Small tables with named rows and columns. After each table, cells are looked up by row and column.

Table Vuzune
,Nofum,Gikupur,Nuseg,Gup,Vibotog,Taru
Sov,11.35,9.99,19.13,63.07,32.39,28.62
Nizo,42.11,12.07,11.87,24.77,18.77,5.20
Kos,35.59,-14.27,40.39,43.31,-15.80,5.31
Rusut,43.07,-47.62,49.80,19.28,-40.85,-28.34
Lef,32.76,-1.62,7.04,-75.78,2.09,41.11
Sib,14.69,-6.88,59.69,72.88,9.49,15.32
Finog,-22.49,63.64,95.56,39.30,84.91,-12.65
Gukamod,19.30,61.56,-60.11,-26.05,25.90,-2.31
Pozom,11.04,61.46,-21.12,41.02,0.92,-27.64
Nak,54.61,3.66,31.10,-48.84,16.78,57.81
Tusemud,27.86,10.53,18.36,35.31,21.01,28.07

Gup of Nak: -48.84
Nofum of Kos: 35.59
Vibotog of Finog: 84.91
Vibotog of Nizo: 18.77
Nuseg of Gukamod: -60.11
Gikupur of Gukamod: 61.56
Gup of Finog: 39.30
Gup of Nizo: 24.77
Gup of Rusut: 19.28
Nuseg of Sib: 59.69
Taru of Kos: 5.31
Nofum of Nak: 54.61
Nuseg of Rusut: 49.80
Taru of Tusemud: 28.07
Nofum of Sov: 11.35
Vibotog of Gukamod: 25.90
Taru of Lef: 41.11
Gikupur of Rusut: -47.62
Which row has the largest Vibotog? Finog

Table Rumaf
	Vigodes	Vos	Vopub	Duki	Nuzanu
Lel	124	119	91	18	81
Filave	77	73	92	102	43
Fefe	50	57	137	71	80
Tum	19	89	82	198	219
Nof	105	52	86	124	17
Ros	87	81	93	90	103
Mudufe	115	83	61	146	46
Zab	51	46	168	35	110
Potalad	112	77	57	118	79
Nov	72	102	104	66	72
Gib	81	154	84	42	81

What is the Vopub of Tum in Rumaf?
82
What is the Nuzanu of Gib in Rumaf?
81
What is the Vopub of Fefe in Rumaf?
137
What is the Nuzanu of Fefe in Rumaf?
80
What is the Vos of Mudufe in Rumaf?
83
What is the Duki of Filave in Rumaf?
102
What is the Vigodes of Gib in Rumaf?
81
What is the Nuzanu of Ros in Rumaf?
103
What is the Vopub of Nov in Rumaf?
104
What is the Duki of Nof in Rumaf?
124
What is the Vigodes of Nof in Rumaf?
105
What is the Duki of Gib in Rumaf?
42
What is the Vopub of Lel in Rumaf?
91
What is the Vos of Zab in Rumaf?
46
What is the Vigodes of Potalad in Rumaf?
112

Table Gug
	Dumidi	Gade	Lupomi	Bom	Sevug	Narag	Sodeni	Givopo	Vur	Kigaz
Kuzulon	162	-12	-567	229	-344	153	146	-127	-315	77
Volugat	11	-80	-92	-101	-32	-54	-6	-33	174	-141
Zolo	-196	-166	578	67	-33	255	9	-161	138	-17
Gid	-86	-121	-187	-112	-18	67	-148	32	301	-6

What is the Kigaz of Kuzulon in Gug?
77
What is the Lupomi of Volugat in Gug?
-92
What is the Sevug of Kuzulon in Gug?
-344
What is the Lupomi of Kuzulon in Gug?
-567
What is the Gade of Volugat in Gug?
-80
What is the Givopo of Zolo in Gug?
-161
What is the Sevug of Zolo in Gug?
-33
What is the Narag of Zolo in Gug?
255
What is the Kigaz of Zolo in Gug?
-17
What is the Narag of Kuzulon in Gug?
153
What is the Bom of Gid in Gug?
-112
What is the Bom of Volugat in Gug?
-101
What is the Dumidi of Volugat in Gug?
11
What is the Bom of Zolo in Gug?
67
What is the Bom of Kuzulon in Gug?
229
What is the Lupomi of Zolo in Gug?
578
What is the Sodeni of Kuzulon in Gug?
146
What is the Sevug of Volugat in Gug?
-32
What is the Narag of Gid in Gug?
67
What is the Gade of Zolo in Gug?
-166
Row with the largest Gade: Kuzulon

Monifod =
fields: Gon, Fevosi
Zik: [-6, -67]
Gesu: [-46, 4]
Senuv: [0, -6]
Vubises: [-11, -67]
Bitaf: [-44, 53]
Zozod: [-37, 2]
Nozeva: [-46, 36]
Pif: [5, -51]
Vede: [8, -62]
Sotudun: [-29, 52]

Nozeva, Gon => -46
Nozeva, Fevosi => 36
Gesu, Fevosi => 4
Zozod, Gon => -37
Zik, Fevosi => -67
Pif, Gon => 5
Gesu, Gon => -46
Zozod, Fevosi => 2
Vubises, Gon => -11
Senuv, Fevosi => -6
Vubises, Fevosi => -67
Sotudun, Fevosi => 52
Sotudun, Gon => -29
Senuv, Gon => 0
Vede, Gon => 8
Zik, Gon => -6
Row with the largest Gon: Vede

Bul.csv
,Zed,Sisiga,Semevi
Gusi,-0.52,-0.40,0.40
Vozador,-0.46,-0.35,-0.49
Fefi,0.64,0.28,-0.46
Tori,-0.50,-0.45,-0.01
Kerugoz,-0.09,0.06,-0.67
Zimutap,0.63,0.32,0.07

Vozador, Zed: -0.46
Zimutap, Zed: 0.63
Gusi, Sisiga: -0.40
Fefi, Semevi: -0.46
Kerugoz, Semevi: -0.67
Kerugoz, Zed: -0.09
Zimutap, Semevi: 0.07
Tori, Semevi: -0.01
Fefi, Zed: 0.64
Vozador, Sisiga: -0.35
Gusi, Semevi: 0.40
Gusi, Zed: -0.52
Tori, Sisiga: -0.45
Vozador, Semevi: -0.49
Zimutap, Sisiga: 0.32
Fefi, Sisiga: 0.28
Kerugoz, Sisiga: 0.06

Pon =
,Tisog,Filov,Zatekag,Zuf,Zufuzev,Vubupan,Tum,Fuf
Gugofud,50,53,53,48,43,45,62,54
Gifib,51,54,61,41,37,53,50,57
Bovu,35,27,19,47,75,32,33,12
Kapo,38,34,32,43,61,36,42,26
Lak,46,49,54,41,42,46,55,48
Zudefa,59,67,69,49,28,57,65,76
Nakat,59,61,39,64,58,42,69,59
Riz,41,36,28,49,66,38,38,27

Nakat, Zatekag -> 39
Lak, Filov -> 49
Riz, Vubupan -> 38
Lak, Tisog -> 46
Kapo, Filov -> 34
Kapo, Fuf -> 26
Nakat, Fuf -> 59
Gifib, Zuf -> 41

Vip
fields: Bal, Giso, Vamun, Pobuz, Seguf, Kubim
Kebana: [88, 43, 69, 87, 27, 37]
Sipufur: [95, 83, 35, 45, 62, 27]
Perep: [82, 30, 59, 95, 77, 87]
Fenuba: [97, 54, 44, 36, 94, 77]
Bis: [40, 79, 99, 70, 33, 44]
Vefu: [36, 92, 39, 37, 36, 38]
Tez: [32, 66, 90, 76, 99, 78]
Ral: [33, 53, 41, 24, 70, 87]

Bis, Vamun => 99
Kebana, Bal => 88
Vefu, Kubim => 38
Kebana, Giso => 43
Tez, Vamun => 90
Bis, Bal => 40
Sipufur, Vamun => 35
Perep, Giso => 30
Bis, Giso => 79
Tez, Seguf => 99
Ral, Bal => 33
Fenuba, Seguf => 94
Kebana, Seguf => 27
Vefu, Vamun => 39
Fenuba, Kubim => 77
Sipufur, Pobuz => 45
Bis, Seguf => 33
Tez, Bal => 32
Kebana, Kubim => 37
Which row has the largest Vamun? Bis

Table Mirima
         Sogavo  Lemikol  Gil  Zorev  Zef  Tikapul  Rekapi  Lov  Vidu
Rupugif     0.6      0.7  0.4    0.8  0.6      0.6     0.6  0.4   0.8
Gilelo      0.7      0.7  0.3    0.9  0.7      0.6     0.6  0.4   0.9
Meviser     0.4      0.4  0.8    0.3  0.5      0.6     0.5  0.7   0.2
Gasedag     0.6      0.7  0.4    0.7  0.6      0.5     0.6  0.5   0.8
Sur         0.6      0.8  0.3    0.5  0.4      0.3     0.4  0.6   0.6
Lib         0.5      0.3  0.8    0.4  0.6      0.7     0.5  0.8   0.3
Vib         0.7      0.5  0.5    0.6  0.7      0.7     0.5  0.6   0.7

What is the Gil of Sur in Mirima?
0.3
What is the Vidu of Gilelo in Mirima?
0.9
What is the Gil of Gasedag in Mirima?
0.4
What is the Zef of Gilelo in Mirima?
0.7
What is the Lov of Meviser in Mirima?
0.7
What is the Zorev of Vib in Mirima?
0.6
What is the Lemikol of Lib in Mirima?
0.3
What is the Sogavo of Rupugif in Mirima?
0.6
What is the Rekapi of Rupugif in Mirima?
0.6
What is the Sogavo of Meviser in Mirima?
0.4
What is the Rekapi of Sur in Mirima?
0.4
What is the Zorev of Sur in Mirima?
0.5
What is the Rekapi of Gilelo in Mirima?
0.6
What is the Lemikol of Gasedag in Mirima?
0.7
What is the Lemikol of Meviser in Mirima?
0.4
What is the Tikapul of Sur in Mirima?
0.3
What is the Lemikol of Gilelo in Mirima?
0.7
What is the Sogavo of Vib in Mirima?
0.7
What is the Vidu of Lib in Mirima?
0.3

